[212,495,-72,-834] → 212, -834

[-799,444,790,-775] → -799, -775

[455,-67,-650,604] → 455, 604

[[165,187,51,-680,371,459],
[-161,154,-158,-201,494,-256]] → 165, -256

[170,472,645,-644,-566,321] → 170, 321

[681,-576,-869,753] → 681, 753

[-595,-56,713,-488,-579] → -595, -579

[639,-698,-119,-304,-452,-818] → 639, -818

[[-690,832,-374,-778,264],
[-67,411,-192,-691,-267],
[-87,387,-305,-136,345]] → -690, 345

[-264,631,139,-52,-364,-147] → -264, -147
---
[[-413  -24  105  202   62  114  312 -375  335]
 [-317  286 -336   84 -222   53  256  272 -157]
 [ 224 -684  122   98 -238  113  212 -152  451]
 [-511  187 -474   35  540 -202  148 -173  -31]
 [ -84  215  146  141  -18 -557   67 -185  474]
 [   7  414  719 -430 -550  -64 -426  374 -255]
 [-230  -26 -192 -366  -40  246  210 -281  267]
 [  86 -168 -150 -340 -182 -123   90  -56  150]] gives 150

[[-123 -101  -47  348    0   89 -274  -83   40  -21   53  343   -2]
 [-356  424   29  -69    3  847   20  435 -189 -163 -456 -261  -11]
 [   7 -113  137  -68    6  713   -1  438  -52  404 -193 -294   -5]
 [ 196 -223   91  -82    3  -46   70  131  111  347  197  -77    0]
 [-276  230  -66   86    6    8  -33  119  348 -251  210   75  -12]] gives -12

[[ 626  166  562  763 -399 -544  160]
 [ 579 -175  609  598  -46 -358 -412]
 [ -26  -24   -7  -31  -57  -33  -20]
 [ 550 -272  496  700  267 -116 -638]
 [-104  -56 -128 -116  -29  -43  -41]] gives -41

[[ 618  259 -276  -63  529 -192  222]
 [ 101  100 -354 -210   53 -281  268]
 [ 375 -103  177  607  333  135 -239]
 [ 324  371  542  130  181 -307  345]
 [-525 -410  -31 -253 -497  409 -451]
 [ 785 -758  218  468   91 -101  -77]] gives -77

[[  82 -224   56   -2 -137 -117   90   88  -78 -243   74   12  189  118
    78   44]
 [ 191   36  180  -13 -468  228 -188 -207 -253 -191  -71    8  302 -153
   215  -32]
 [ 158  134  -48  -12  101  -14   87   -8  119  102  -26   -9  -81   24
   -98   -6]
 [-234   79   44   51 -162   76  -98 -134 -115   32  129   15   40  194
   100   49]
 [ 458  269  -66   28 -323  185 -199 -276  638 -276 -271   17 -108  141
  -133   29]] gives 29

[[ 503 -384 -236 -486  512  229 -114]
 [  92  261 -196  142  506 -393   70]
 [-102 -152 -134 -191  331  438 -310]
 [-506 -196 -224 -194  117   87 -262]
 [  -4 -539  144 -311 -224  296 -292]
 [ -19 -352 -260 -295  298  709 -209]
 [ 117 -132 -607 -224  196  229  209]
 [ 569  -36 -539 -731 -350   66 -188]
 [ 566 -312  752  235  318 -452 -192]
 [-674  784   40  419 -701   53  553]] gives 553

[[ -71  222  -94  -73 -342  272 -367 -691 -292]
 [-516 -194 -100  178  183 -199  669  489  526]
 [  59  -79   -8   56   -9  -38   10  302    5]
 [-241 -184   13  184  153 -185  430  469  208]
 [ 148   -3   22 -122  -23  104 -219 -275 -264]
 [ -39   29  119  143   57  -83  189  282  122]
 [ 269  -65  167  -12   -2   50  -48  156    8]
 [ 293   61  -24 -105  -62   40 -263   46 -209]] gives -209

[[ 214  117  -75 -406   31  261 -224 -258  -17]
 [-620  204  -86  284  -95  -73  291 -130  391]
 [ 175  298  -46  -81 -310  191 -297 -323 -280]
 [-199  -86 -354 -114  -60  -34   46   92   91]
 [ -73   50  -12  -65  -39   21 -259 -429 -380]
 [-480  196 -164   80  -48   14  350   41  383]
 [-352   69 -293  167   61 -175   39  401  150]
 [ 202   50    2 -137 -295  316 -396 -376 -100]
 [-132   79 -137   10 -263  230 -211 -559  130]
 [-408  -66 -180   -6   14  -72  239 -150  129]
 [ 155  319  -17  126 -268   25 -308  -74 -382]] gives -382

[[  76 -202  145   39   55  141  -47   79  103  201  304 -216]
 [  76 -202  145  370  -55  173  -47 -199  -76  379  304 -216]
 [  76 -202  -12 -466  128  173  -47   79 -119  259  304 -354]
 [  76 -136  145   18  405  331  -47  228  103  388  304 -216]
 [  76    5  428  173  128  173  -47  230  103  388  304 -216]
 [  76 -202   50   39  128   96  -47   79  103  388  317 -216]
 [  92  -57  145   39  128  173  -47   79  103  388  181 -216]
 [  76 -202  145   39  128  173  -18    7 -370  388  304 -216]
 [  76 -236  393   39 -385  173  -47 -146  211  388  304 -441]
 [  76  515  145   39  128  173  311  240  136  388 -661  -95]] gives -95
---
[-10,26,8,20,163,819] >> 819, -10

[451,-502,30,-797,393,164,-735] >> -735, 451

[[797,787,-743,-523,151],
[-796,-680,179,657,-137]] >> 151, -796

[-373,-96,135,-574,851,-224] >> -224, -373

[[667,496,-66,-109,252,125],
[845,47,-734,-167,-580,78]] >> 125, 845

[-111,226,-314,-73,105,-777,-187] >> -187, -111
---
array([ 70, 212, 119,  83, 107, 183,  32]) ==> 119

array([[201, 570,  80, 697, 510, 241, 618],
       [358, 570, 112, 661, 550, 366, 481],
       [657, 682, 642, 804, 542, 716, 139]]) ==> 80

array([-35,  36,   9,  17,  30,  29]) ==> 9

array([ 912,  462,  967,  130,  236, -670]) ==> 967

array([[ 6, 69, 56, 56, 11,  7, 42],
       [50, 47, 14, 78, 64, 81, 47],
       [34, 57, 38, 61, 12, 50, 21]]) ==> 56

array([[7389, 9155, 9367, 7084, 4912, 6785],
       [6300, 8693, 6139, 8248, 5591, 6749],
       [7237, 5602, 7729, 9493, 9003, 3233]]) ==> 9367

array([9336, 2853, 9956, 8595]) ==> 9956

array([-48,   0,  37,  -9, -37, -34]) ==> 37
